In the data rows, the value 128 means zero.
Here is a table of points, one per row:
[155 107 154 164 157  75 109 150 142 185 171 142  77 121 132 103  82 194
  73  88  41 149  68  67  80 123 104  93  72 120 159  61  81 192 169 177
 104  54 164 157 178]
[178 125 101 133 169  85  48 123  97 162 168 115  74  98 117 144 109 114
  85  87  58 170  64  70  85  76 137 125  43 131 100  39  98 187 131 166
  90  93 168 116 179]
[183 120 112 152 160  93  63 106 108 121 141 103 106 141 110 141 141 110
  62  90  73 167 161  87 164 101 138 154  80 122 171  62 100 183 149 166
  88  59 159 126 138]
[150 151 128 159 181 108 119 161 138 144 146 120  93 153 121 120  75 183
  73  87  57 176 176  71  81 152  72 141 112 142 187 100  86 194 144 158
 111  43 174 172 147]
[171 128 115 181 171 107  98 157 140 126 155 109 107 135 125 113  98 175
  68  88  75 180 154  59 134 145 102 153 112 118 180 108  70 188 152 140
  99  49 185 185 121]
[153 151 132 157 160 106 132 203 176 146 157 125  89 165 116 107  76 207
  72  89  66 181 160  64  98 171  79 132 106 138 166 119  87 168 112 155
 112  40 167 183 112]
[173 115 101 151 148 111  46 111  92 106 148 122 110 105 113 130 118 105
  70  89  70 146 153  87 161 102 133 160  65 122 132  47 115 189 138 157
  88  58 147 114 128]
[177 120  98 128 103 140  56 163  99  83 126 163 139  77 118 134 127 122
  96  94 102  89 129 102 130  81 136 152  71 148  79  59  87 125 116 125
 107  44 140  83 120]
[188 165 100  70  80 129 100 142 187  78 158 125  94  88 168 122 153 153
 136 185 142  73  55  62 169  86  97  77 141 164 140 145 110 122  69 102
 139 132 138 129  94]
[181 167  96  62 149 145 103 119 191  70 113 101  72 106 147 104 141 114
 171 167 112  76 108 118 133  71  80  60 146 183 166 146 144  93 138 121
 183 144  68 126 105]
[178 174 101  63 141 147 117 114 184  71 117 116  82 125 147  92 148 109
 174 167 128  70  88 109 100  81  75  77 153 195 180 143 143 109 132 133
 186 146  75 109 110]
[185 151 111  74 146 113  54 214 184  74  83 100  78  90 120 144 147 125
 155 186  79 101 171 152 138  73 166  53 104 125  75 135  92 112 140  85
 182 145 146 180 115]
[172 151 120  81 126 111  55 208 160  84 121  90  92  84 122 147 152 118
 128 195  93 120 170 157 152  72 159  58 115 109  94 129  81 110 126  72
 168 145 115 184 116]
[167 150 130  88 112 107  54 208 145  93 133  80  89  78 122 145 156 112
 119 192  91 129 181 175 162  68 163  65  98 107 122 113  91 120 127  52
 165 131 112 157 121]
[169 145 125  92 140 115  56 207 161  92 135  91 102  78 125 144 158 116
 119 188 102 127 167 154 165  80 146  62 122 100  98 128  88 105 132  73
 170 141 107 185 116]
[ 89 114 128 126 159 133 119 106  96 149 159  96 139  93 169 124 127 114
 128 109 140 173 144 165 160 104 101 145 146 101 168 118  86 107  98 119
 146 127 134 171  92]
[ 86 123 136 133 171 136 143 106  98 162 155  93 150 105 165 123 124 110
 133 101 145 183 131 165 165 125 106 154 130 103 132 128  95 106 108 130
 155 129 155 119  92]
[ 99 118 129 123 150 133 106 109  92 146 162  95 136  88 180 128 135 115
 129 116 134 157 147 167 153  95 101 149 152 100 183 110  84 108  99 118
 139 127 118 186  92]
[103 128 178 168 153 116 156 103 115 154 166  87 157  94 178 142 167 127
 134 120 140 185 127 166 170 164 107 150 134  96 164 115 154 144 113 132
 119 149 161 113  99]
[118 129 170 153 148 119 146 103 123 160 149  98 148 101 146 133 171 123
 125 126 141 171 131 155 150 160 110 146 154 108 159 130 155 131 127 137
 106 142 150 111 100]
[120 116 158 146 143 128 155 108 100 145 146 127 161  89 123 137 156 112
 103 126 150 113 146 121 108 169 115 144 151 102 139 145 158 122 153 126
  95 143 112 129  92]
[124 119 151 147 147 127 154 107 106 131 149 140 155  93 117 143 163 123
 105 123 137  80 169 119 112 176 132 144 127 103 146 137 164 110 162 131
  90 142  96 130  93]
[100 135 175 164 145 112 156 117  97 156 143 113 156  96 145 141 159 139
 111  97 150 169 130 153 124 166 129 152 151  97 142 142 175 140 132 139
  97 140 154  97  95]
[124 115 113 158 152 134 151 119  96 151 148 117 179  94 114 104 157 117
  88 142 135 135 140  99 102 176 139 147 147 112 142 140 151 100 157 109
  97 140  95 140  97]
[ 99 112 132 140 168 137 156 130  94 118 152 150 156  83 132 131 156 113
  97 121 140  85 165  99 123 170 126 132 149  98 144 154 170 136 142 152
  97 147  94 140  98]
[102 114 152 146 167 131 156 121  96 121 151 154 150  79 132 141 159 125
  98 115 151  87 165 110 131 159 121 132 161 102 147 150 172 134 140 151
  90 146 105 141  90]
[103 143 162 135 145 136 157 116  94  78 140 179 115  98 114 154 130 109
 123 126 142  76 115 104 168 152  96 158 133 112 142 147 174 153 121 166
 100 135 106 160  83]
[ 83 124 151 118  88 134 155 111 121  77  86 199  95 135 119 157 156 133
 156 115 145  83  78 132 133 114  99 159 155 142  92 154 165 155 103 173
  91 149 106 151 133]
[ 81 123 178 136  98 124 136 109 131  82 103 192  78 149 121 135 155 112
 148  90 142  83  90 159 134  84 113 155 162 114  86 150 174 153  89 171
 101 133 139 148 113]
[ 87 114 122 114  67 140 129 121 177  81  65 195  99 161 117 149 159 152
 165  92 150 143 103 164 102 109 119 155 161 163  75 150 163 149  71 173
  96 142 148 116 171]
[ 90 114 122 129  78 144 112 137 178  71  52 190 108 170 113 152 156 165
 170  85 135 177  94 155  64 113 127 127 167 193  80 157 159 144  76 160
 108 147 164 108 188]
[ 82 116 120 128  71 137 127 134 153  77  55 193 119 168 118 148 160 159
 168 100 149 177  87 162  69 111 126 129 163 194  76 152 164 140  96 171
 100 146 155 128 185]
[ 82 118 134 163  69 139 100 148 122  77  55 194 116 173 131 147 161 122
 166  95 148 170  71 148  63  91 137  95 141 202  82 153 146 125 110 162
 115 145 166 149 193]
[112 122 141 139  69 129  84 136 136  96  55 192 170 165 124 147 138 124
 160  96 127  71 146 110  97 108 173 110 138 201 105 145 170 132 102 155
 141 142 186 101 197]
[130 120 109  99  70 141  88 142 192  89  49 201 138 176 121 150 111 163
 175  85 131 134 161 132 103 123 174 141 156 189  88 158 171 134  80 163
 131 143 179  86 189]
[160 152  98 104  68 139  74 145 200 107 109 186 144 169 125 130  66 164
 166  99 129 114 154 160 139 144 182 155 158 149  91 144 166 134  54 176
 105 148 170  81 198]
[110 138 114 116  67 138  78 151 162 102  52 198 167 171 115 142 116 138
 158  88 138  89 163 121 100 128 176 131 155 203  92 151 179 135  85 164
 130 141 174  81 197]
[ 95 121 137 157  66 140  92 139 112  95  57 191  82 150 134 146 158 135
 172  86 129 173  68 159  60  73 137 100  83 205  81 157 108 132  99 156
 120 146 149 178 181]
[ 86 122 138 136  73 149 166 125 131  91  63 181 109 155 113 149 136 147
 170 117 141 120  79 164  86 109  90 153 155 182  87 155 145 147 104 177
  99 136 118 155 178]
[ 95 126 155 118  95 131 159 108 132  86  85 190  93 149 106 142 126 129
 155 126 145  77  72 148 110 126  90 150 145 154 120 138 159 154 113 179
  86 140 105 163 120]
[116 133 147 135 124 133 155 123  93  75  78 190 147 114 114 134 121 119
 137 150 147 115  83 145 122 146 112 147 157 182 136 155 166 135 157 161
  93 145  83 177 119]
[112 115 123 132 171 137 150 127  90 113 158 152 161  86 122 130 149 114
 100 138 142  87 169 107 145 172 112 147 130 118 161 151 167 132 157 140
  93 140  88 150  97]
[125 116 140 140 168 133 146 115  96 121 154 144 157  92 117 136 150 112
 103 129 140  88 164 110 122 174 111 142 120 107 160 145 161 130 160 120
  95 142 102 143  90]
[149 114 131 157 139 128 152 111 105 148 146 118 168 128 119 117 158 122
 109 157 141 120 134 101 121 175 117 156 114 115 128 127 128  92 153  82
 121 133  97 128  98]
[155 114 163 155 154 127 147 106 103 125 161 127 154 122 118 138 144 116
 109 137 144  91 151 122 124 175 104 153  97 111 166 135 144 121 154  91
 109 133 107 138  98]
[170 115 163 135 137 130 149 107 127 151 160  93 121 148 116 144 158 119
 126 175 145 111 139 134 133 172 118 152 112 110 146 103 117 111 157  90
 148 133  96 129 100]
[156 116 162 147 139 125 147 108 109 134 158 117 147 135 114 140 151 113
 113 147 150 103 145 122 121 174 106 158 107 111 152 130 137 117 154  88
 123 139 108 128  94]
[160 113 130 157 136 120 142 106 112 145 158 115 163 145 119 119 163 123
 120 165 141 112 128 106 136 176 114 157  95 119 129 123 115  93 149  73
 133 130  85 140 104]
[161 111 118 156  90 124 147 120 123 155 152  90 154 160 122  95 146 128
 119 179 148 155 119  94 134 170 127 143 124 114  85 118 111  96 144  83
 148 134  94 104 102]
[147 118 120 117  80 133 160 123 139 175 140  92 150 170 114 103 107 122
 139 187 145 174 122 113 137 161 150 144 148 102  82 103 115  89 156  93
 175 145 103  79 116]
[163 113 132 155 128 124 149 107 105 151 147 107 163 143 121 112 154 122
 115 165 143 121 122  97 131 179 115 158 108 117 114 132 104  87 146  76
 135 127  88 134  97]
[146 114 145 152 147 126 150 106 100 138 149 124 161 122 118 131 158 115
 107 142 142 105 143 111 118 174 110 152 112 110 146 137 140 108 155  95
 111 136 104 133  94]
[113 124 133 149 143 132 158 111  91 142 133 127 161 101 123 122 161 108
  94 125 143 116 134 105 102 176 131 141 150 100 124 146 150 113 156 123
  98 145 107 124  96]
[112 133 167 153 133 121 155 105 110 169 138  99 159 111 128 130 152 112
 120 112 153 179 127 153 135 164 120 156 159 101 116 132 143 111 144 127
 126 145 152  94  95]
There is one direction along which these points spread out most. Take the direction at right angles to it along which they spread out most. Then take the direction at right angles to both along which they spread out most. Go by this last direction. How many in every 100 of the points above lie lower along it than each point below? Round to a whole number. More than half of the points above lie lower than the first one.
[ 82 129 101 164 108 121 166 121  92 166 100 104 182  97 126  85  79 108
  85  95 124 187 103  97  85 165 166 134 134  95  90 137 160  89 145 141
  93 115 122  81 149] 87
[ 73 143 140 152 133 113 165 121 102 173 122  80 164 116 149 120 121 124
 127  91 150 190 120 163 108 165 148 164 120  96 120 139 151 132 135 136
 142 126 162  83 114] 85
[ 69 155  99 132 167 141 163 102  92 151 147  87 149 129 175 112  69 112
 135  89 142 110 114 159 174 114 150 142  70 109  82 134  90 115  93 142
 165 113 172  98 135] 57
[ 92 158 124 150 172 137 159 115  97 170 150  87 141 125 191 109  80 119
 143 100 153 114 111 159 166 125 153 152  77 103  94 131 107 116  78 147
 156 101 177  83 133] 74
[ 85 162  99 131 131 139 148 134  97 172  99  91 137 173 141  81  57 129
 123  91 121  76 129 166 161 114 172 148  68 102 111 142 104  85 110 140
 177 124 169 120 180] 43
[ 90 140 115 110  85 129 144 140 123 176  99  87 152 156 123  85  70 119
 133 128 116 126 117 141 143 139 175 143 150  99 133 125 119  93 159 123
 190 138 171 110 165] 26
[103 133  95  61  88 138 152 140 160 179 141  94 110 179 124  74  84 127
 164 173 145  77 122 151 157  78 180  65 158 110 151 108  95 145 158  99
 175 149 139 152 193] 13
[121 114  97  66 158 139 160 116 138 170 158  89 120 148 116 117  63 126
 150 186 149 153 162 157 160  78 108  82 164 118 154 135  94 107 150  97
 202 145 140  80 132] 13
[159 118  88  59 140 142 152 113 149 167 159  94 110 162 110 122  71 124
 157 192 132 164 151 134 170  83 121  56 147 117 161 118  82 117 160  86
 199 138  77  85 109] 13
[172 117  96  63 105 143 156 116 179 180 159  99  97 180 119 128  62 122
 172 164 130 177 124 129 170 108 157  51 125 113 176  94  92 110 155  79
 190 143  67  88 121] 13
[147 119  99  79 151 144 153 106 179 180 149  93  96 182 117 140  63 130
 172 161 122 126 130 144 152  79 165  62 140 113 166 120  84 140 135  72
 155 145  66  88 165] 13
[128 117  94  89 150 150 162 112 179 186 152  97  98 176 112 138  75 139
 174 180 138  95 105 155 148  80 191  65 141 108 155 114  95 142 119  75
 145 135  68  93 182] 13
